In the data rows, 128 means zero.
Here are some points, each followed by its number:
[103  13 151 233  83 196  93 184 187 194 170 158 199 233 151  35 111   0
 163 203 247 100  93  98 133  93  77 118 205  98 217 174] 0
[162  17  94 178  45 108 145 180 150 171  33 244  98  80 124  24 125  57
 123  98 139 191  39  89  91  99 126 163 243  85 179 126] 1
[141 158 173 105 132 132 181 121  94  65  84 107  38   0 163  32 113 255
 124  31 115 249  68 160  20 143 158 121 115 121 166 160] 2
[110 103 210 110 108 107 166 162 188 181 199 173 137 114 160  48 206 132
  98  85 121 150  89  73  93 166  78 208  54 144 195 255] 3
[130 169  80 147 140 106 126 121 157 126 153 158 154 184  75 179 133  32
 112 146 110  53 144 124 209  74 138 134 141 124 128 142] 4
[118 156  49  51 129 113 106 112 132 119 160 106 125 150  78 213 107 207
  96 159  85  26 205  98 162 123 141 135  96 159  64  45] 5
[113  27 129 171  71 153 111 194 147 149 139 151 143 151 178  64 136   6
 109 162 197 133  95  63 106 123 133 152 149  78 160 170] 6
[154  41  53 120  78  87 113 163 134 174 100 180 173 186 141 128 101  64
 102 149 120  54 141  58 127 149 118 162 173  99  92  66] 7
[191  20 101 179 134 134 156 153 125 140 120 236 171 163 146  47  93   0
 114 141 168  99  88 126  77  61  84 113 172  76 234  84] 8
[140 146 117 155 121 161 157 142  82  98  72 147 123 105 126 120  98 143
 144 124 132 155 114 171 112  82 117  70 144 109 154  59] 9
[125 243 119  45 165  48 123  68 132  85 107  48 130  29 136 161 139 255
 129  81  73 124 160  93 133 204 178 134  77 211  28 122] 10
[147 124 113 131 167 137  96 115 128 159 130  90 155 200 122 191 119  12
 132 139 140 132 144 162 152 184 143 121 152 115  79 135] 11
[106 118  53 168  57 122  87 125 155 132  65 167 134 180 126  82  61  89
 189 151 112  63 105 158 152 109 147 120 231 114 108  62] 12
[108  58 165 166 163 221 115 146 139 121 207 113 105 195  99 143 145   0
 117 202 188 100 151 174 112  56  96 117 105  92 192 141] 13
[120 113 206 134 140 128 154 150 180 165 175 171 136 175 115 114 199  81
 131 120  97 120 124 129 135 141  67 185  91 162 167 218] 14
[147 138 138 144 134 132 113 120 113  99  67 124  91  70 112 102  61 203
 160 170 140 164 129 141  88 112 144  71 171 128 146  56] 15
[ 58 124 178 153  82 130 105 138 188 133 147  99 104 107 150  75 164 134
 151 140 147 130 103 108 103 163 135 179 132 148 110 223] 16
[102 139  89 161 161 147 101 137 186 146 220 103 177 255  60 229 168   0
 107 172 134   0 188 111 203  83 118 151 107 135  91 160] 17
[107 156  91  71 127 148 133 116 122  76 113 113  66  88  78 167  85 254
 123 141  80  95 174 163 118  92 146 109 100 146 103  49] 18
[133 222  47  41 197 100 125  84 119 132 170  80 146 123  95 224 146 255
  95 108  54  13 193 139 152 163 125 132  81 208  59  26] 19
[ 89 164 190 114 171 200  94  89 130 119 203   4  82 153 105 196 166 164
 148 144 139 147 165 176 157 167 163 110  91 164  80 205] 20
[123 133 183 160 126 160 133 108  99 109 134 126 130 147 140 123 129 152
 160 116 127 129 121 146 125 108 115  95 125 130 138 135] 21
[120 140 172 115 130 176 195 115  92  53  79 100  23   0 154  30 103 251
 142  44 130 255  64 207  35 137 159  96 120 116 183 178] 22
[104 192 145 181 129 151 113 129 121 119 128 105 142 161 119 174 169 147
 154 148 137  89 121 115 163  94 126 106 135 128 105 131] 23
[113 118 167 128 129 144 146 146 157 150 192 127 135 149 151 117 191  79
  98  88 137 128 101 120 121 162  98 167  76 127 158 232] 24
[133  94 138 124 133 135  83 163 153 201 143 128 112 183  83 186 176  46
 103 174 137 135 153  99 143 161 109 166 143 125  98 120] 25
[ 77 136 129 160 111 184 135 125 115  62  96  95  41  71 115 103 112 138
 156 110 132 158  99 212 104  59 174 119 152  97 129 130] 26
[ 55 134 207 165  92 165 106 150 189 121 134  86  57  58 143  78 200 166
 155 130 157 180  70 113  91 166 154 170 139 144 118 255] 27
[ 92 200  93 133  97 105 115 129 135 135 115 106 141 127 144  86 115 171
 153 111 112  83  99 140 147 138 150 148 159 137 107 132] 28
[105 165 171 123 115 168 132 141 122 129 117  84  37  44  96 147 193 206
 112 105 132 224  88 129 120 118 163 148 135 124 124 187] 29
[119  45 111 127  75 136 111 162 153 124 142 168 136 165 120 140 120  15
 102 190 154 122 147  71 138 113 134 148 121  91 136 153] 30
[102 130  83 171  81  83 126 179 178 145 131 159 193 120 166  62 143  77
 109 129 162  44  92  35 133 124 128 167 148 119 143 170] 31
[133 104  34 102 110 126 146 143 124 113 114 169 134 133 127 139 103 170
 107 134 100  58 138 131 125 118 120 117 139 127 133  26] 32
[ 78 159  93 140 100 111 100 152 182 119 148 112 154 117 114 119 147 120
 125 155 154  52 122  56 160 118 163 158 128 136 107 180] 33
[174  75  99  87 127 118 146 124 126 146  97 187 105 144  89 146 102  90
 114 116  84 134 141 149 126 117 113 136 137 120 138  68] 34
[167 120  85 184 146 140 114 118 113 150  89 163 162 221  93 153  46   0
 171 180 137 101 139 192 157  93 103  64 210 102 146  37] 35
[108  40 129 118 115 226 173 158 150 131 139 211  87 193  80 126 116  15
 161 160 106 129 114 250 126  72  88 115 136 128 212 107] 36
[158 194  56  93 163  56  79  99 132 180 197 109 229 250  98 217  99 101
 110 177  98   0 218  73 243 131 128 139 107 163  63  85] 37
[139 115 205 164 115 147 146 139 130 168 145 137 112 137 147  82 192  82
 132  66 127 186  65 143 120 146 113 174 126 122 170 254] 38
[ 83 172 103 148 114 105  98 148 182 113 155 106 156 134 127 123 139 107
 121 168 155  46 137  70 168 127 164 155 127 138 110 176] 39
[114 118 190 189  94 165 112 144 114 103  98 118  68  64 145  67 100 146
 156 156 171 219  89 144  71 109 136  94 169  99 179 137] 40
[ 94  63  39 193  83 142 112 181 140 124 101 166 139 184 118  96  99   0
 127 158 172  55 111 109 151  37 150 149 198  58 139 104] 41
[114 115 119 178  86  85 137 178 179 144 137 171 205 137 172  66 169  55
 114 138 174  91  74  27 127 132 126 178 139 118 156 213] 42
[212 133 171  99 150  50 158  75  52 183  98 136 228 153 199 152 141 148
 129  68 120 199 118  81 131 224 103 116 119 138  63 110] 43
[165 186 144  99 124  85 167 106  52 114 103 115 178  42 215  84 132 255
 115  34 118 159  94  72  82 194 121 105  83 155 110  98] 44
[174 158  46  61 130  68 137 112  93 124  76 143 123 105 116 162  70 230
 112  95  57  95 164 130 105 158 126 116 132 139  73  12] 45
[205 133  60  70 178  54 125  88  84 151 136 136 195 151 136 180  89 188
  88 132 118  69 192  75 129 153 124 109 109 140  80  11] 46
[ 81 185  98  88 106 155 116  93 112  68  98  89  66  96 112 128  58 228
 177 165 102 130 143 218 151  97 188  87 126 143 108  73] 47
[168 245 223 122 212  51 118  97 140 143 177  67 168  91 154 138 184 182
 110 123 143 199 131  67 121 209 125 148  53 154 116 238] 48
[ 92 118   0 135 151 222 123 139 145  70 149 135 120 215  31 229  64  65
 130 204 115   0 193 223 184   1 136  61 141 120 146   0] 49
[101 129 148 130 124 193 161 165 135  86  83 140   8  42  74 100 135 226
 144 107  84 179 103 228  87  64 119 118 141 140 200  88] 50
[154 249 142  80 199 138 157  67  42  77 126  53 147 115 118 232 119 255
 144  92 100 158 174 185 165 130 142  51  56 161  65  63] 51
[136  95 248 185 161 195 154 122 110  98 180 135 112 141 131  93 161  82
 145 138 165 158 103 145  81  76  83 103  89 108 205 216] 52
[187  90 127 102 160  75 102  88 111 177 167 144 202 181 160 142 108 119
 100 141 133  89 173  84 137 164 100 128 110 142 109  77] 53
[144 184  75 111 164  76  84 110 144 168 197 107 211 232  76 214 128  81
 102 171 105   0 203  71 230 121 132 151 104 162  84 124] 54
[ 71 131 174 125  83 137 109 118 172  97 127  87  74  56 144  88 150 214
 160 107 130 157  98 118 107 164 167 151 129 154 102 215] 55
[190 114 251  74 151  47 139  88  90 181 147 103 145  30 232  83 206 255
  78  50 123 255 111  40  41 255  98 188  79 159  93 187] 56
[ 89 163 153 145 148 172 141 125 106  91 123  60  64  81 121 108 124 127
 144 102 139 186 109 211 109  86 160 119 130 102 129 152] 57
[165 188 135 119 162  52 109 115 128 124 117 104 172  81 145 109  98 193
 120 135 152 140 143  55 123 153 137 107 109 140 127 124] 58
[178 183 153  92 134  83 169  95  58 139 107 117 194  63 209  86 131 255
 114  29 119 165  88  84  94 187 120 110 100 152 116 101] 59
[124 109 124 124 130 132 162 156 156 105 158 166 114  93  96 121 149 119
  82 128 123  96 122 100 115  96 112 157  99 126 165 178] 60
[128 180  83  90 163  64 113 123 128 156 179  73 201 139 144 150 137 159
  96 132 151  73 162  43 166 174 155 160  88 150  79 126] 61
[140 153 122 107 171 155 114  59 109 133 144  98 112 226  47 235  91  43
 174 127  77 126 174 243 215 110 142  84 153 134  76 117] 62
Which two points above are nearest to each new point? Their numbers follow each, nearest first.
[ 94 151  97  83 108 151 139 129 125  85 119 125  71  94  88 161 108 225
 131 159  94  84 164 155 118  88 145 114 105 149 105  72] 18 47
[104 100 171 134 123 140  99 124 166 171 154  84 117 130 141  98 160 125
 143 138 159 131 124 103 114 180 126 158 150 145 103 188] 16 24
[ 93 145  69 146 157 153  98 129 179 154 243  99 189 255  59 227 155   0
 104 163 120   0 196 115 215  81 102 152 108 139  92 152] 17 54
[187 144 236  66 150  39 121  86  81 170 138  72 126   3 231 100 206 255
  73  49 129 255 116  35  39 255 117 180  72 161  78 177] 56 44
[148  62  53 124  78  86 107 161 138 175 113 180 174 210 138 141  99  40
 108 149 117  39 150  55 136 152 113 154 169 103  98  69] 7 30
[143  82 121 122 113 116 149 144 132 135  99 198  96 135 102 115 112  79
 126 125 108 167 126 134 123 106 109 141 131 105 169 112] 34 60
[129 216  64  41 194 101 134  78 132 124 170  86 110  96  88 209 158 255
  98  79  51  33 174 158 128 165 123 138  87 205  62  31] 19 5
[123  80  72 193 183 239 132 116 116  59 146 176 112 253  30 221  81   0
 172 227 143   0 175 247 158   0  93  23 148  86 179   1] 49 35
[144 182 101  89 174  46 106 117 142 159 162  72 200 132 137 176 151 156
  94 156 142  74 175  33 153 188 154 159  92 158  44 135] 61 58
[111  46 139 115 119 234 169 150 149 124 130 198  78 191  79 120 105  17
 164 166 100 119 127 255 134  64  93 101 131 134 214 109] 36 13
[190 122 223  63 155  48 130  84  83 184 146  88 146  44 229  93 191 255
  75  64 130 254 119  49  53 255 108 181  74 162  92 168] 56 59
[200  33 224 146 134 129 161 134  89 165  96 174 108  86 213  47 150  66
 119  72 153 255  63 159  26 198  84 152 152  81 183 176] 38 40
[152  62 123 133 110 129 148 153 135 134  96 206 104 148 108 120 115  39
 132 140 110 171 125 150 134  94 100 119 141  99 191 113] 34 30
[148  66 136 129 108 127 148 161 138 142 101 214  93 148 102 122 112  30
 122 134 101 175 120 150 128 106  96 145 128 106 192 118] 34 30
[142 198  76  94 178  49  90 118 146 150 174  58 208 140 134 162 129 161
  89 142 144  47 179  34 166 166 159 152  88 153  57 119] 61 54
[160 123 102 117 172 130  96 108 117 163 128  88 162 191 122 192 116  41
 134 136 138 130 144 150 155 183 144 114 159 131  79 117] 11 25
[ 91 195  82  83 110 137 110  90  92  87 101  75  93 104 131 144  54 238
 164 148  94 143 155 202 155 138 185  96 131 136  92  57] 47 18
[ 98 196 102 142 111  98 103 116 143 145 121 105 145 135 141  93 117 153
 149 117 123  96 108 125 151 148 151 143 158 135 104 152] 28 39
[154 220  56  41 192  80 133  86 130 134 163  92 157 114 102 219 154 255
  81 102  61  33 182 113 157 170 130 142  84 196  54  46] 19 5
[ 92 131  80 172 167 155  81 134 176 142 229  97 191 255  60 234 168   0
 117 183 146   0 187 100 221  89 115 155 108 129  80 175] 17 54
[198 156  40  94 195  79 125  87  56 132 104 161 194 190  97 241  81 156
 112 167  90  42 198 122 156  86 108  79 131 127  71   0] 46 5
[131 117 138 121 119 109 156 146 167 117 166 170 134 112 119 110 156  94
  85 114 132 105 120  70 117 108 111 161  94 129 163 201] 60 24
[120 117 203 184 107 158 108 145 124 118  83 122  76  76 148  69 104 103
 156 157 179 247  85 149  77 135 130  89 163  91 182 157] 40 57
[156  60  94  98 105 128 133 121 132 140 103 202 114 181  71 177  99  71
 131 146  79 111 151 153 140 108 106 130 146 133 128  70] 34 32
[112  93 126 119 125 136  91 163 167 175 143 118 100 169  74 191 176  53
 111 178 139 127 149 117 142 138 119 164 135 128 106 118] 25 30
[139 123 208 117 144 113 128  87 121 134 136 103 126 119 149  89  81 135
 168 145 144 199 151 141 119 155 127 106 110 135 141 161] 21 58
[138 121  36  97 121 134 143 133 116 115 111 155 131 121 113 159 117 189
 105 128  96  62 142 143 112 125 126 124 134 130 131  35] 32 45
[107 173 119 150 118 106 105 135 145 158 126  98 141 127 147  86 125 119
 151 109 151 145  89 135 153 155 163 157 161 132 115 166] 28 16
[154 222 126  92 189 143 152  78  42  86 121  76 153 121 120 217 107 241
 140 107 107 138 164 174 151 114 136  52  76 147  80  41] 51 18
[134  43 110 108  81 121 117 161 136 140 159 171 143 186 134 147 122   0
  93 193 157 121 152  57 157 118 128 155 127  84 134 159] 30 6
[ 66 134 181 154  97 131 116 141 184 148 148  88 114 111 157  74 169 141
 157 136 158 142 108 102 115 171 140 172 143 154 107 224] 16 27
[ 98 135 156 127 122 181 175 165 124  93  67 152   0  15  93  84 156 250
 143  93  84 211  89 235  63  84 114 130 129 139 205  93] 50 22
[ 53  48 157 186  76 235  98 159 152  71 155  99  66 155 129  95  98   0
 165 198 196 152 124 176 124  70 153  98 143  76 183 192] 13 6
[106 103 177 136 127 154 139 141 163 144 196 104 129 146 155 115 172  57
  99 106 131 150 120 138 116 166 108 170  78 128 159 243] 24 14
[ 95  90 203 134  98 124 158 190 207 172 201 178 132 117 146  60 232  87
  90 123 142 145  85  54  99 145  72 214  54 142 207 255] 3 24
[138  83  29 114 112 134 139 149 137 122 116 182 148 153 132 138 101 130
 107 133  99  58 144 141 135 114 116 118 145 122 147  41] 32 34
[100  26 142 221  93 191  91 176 176 204 171 154 211 243 155  37 100   0
 168 199 245  73 103 107 145  86  82 111 186  98 216 157] 0 6
[161 108  17 102 126 110 153 165 131 124  90 181 155  84 116 130 126 201
  75 108 115  56 117  92 100 103 128 126 161 132 137  18] 32 45
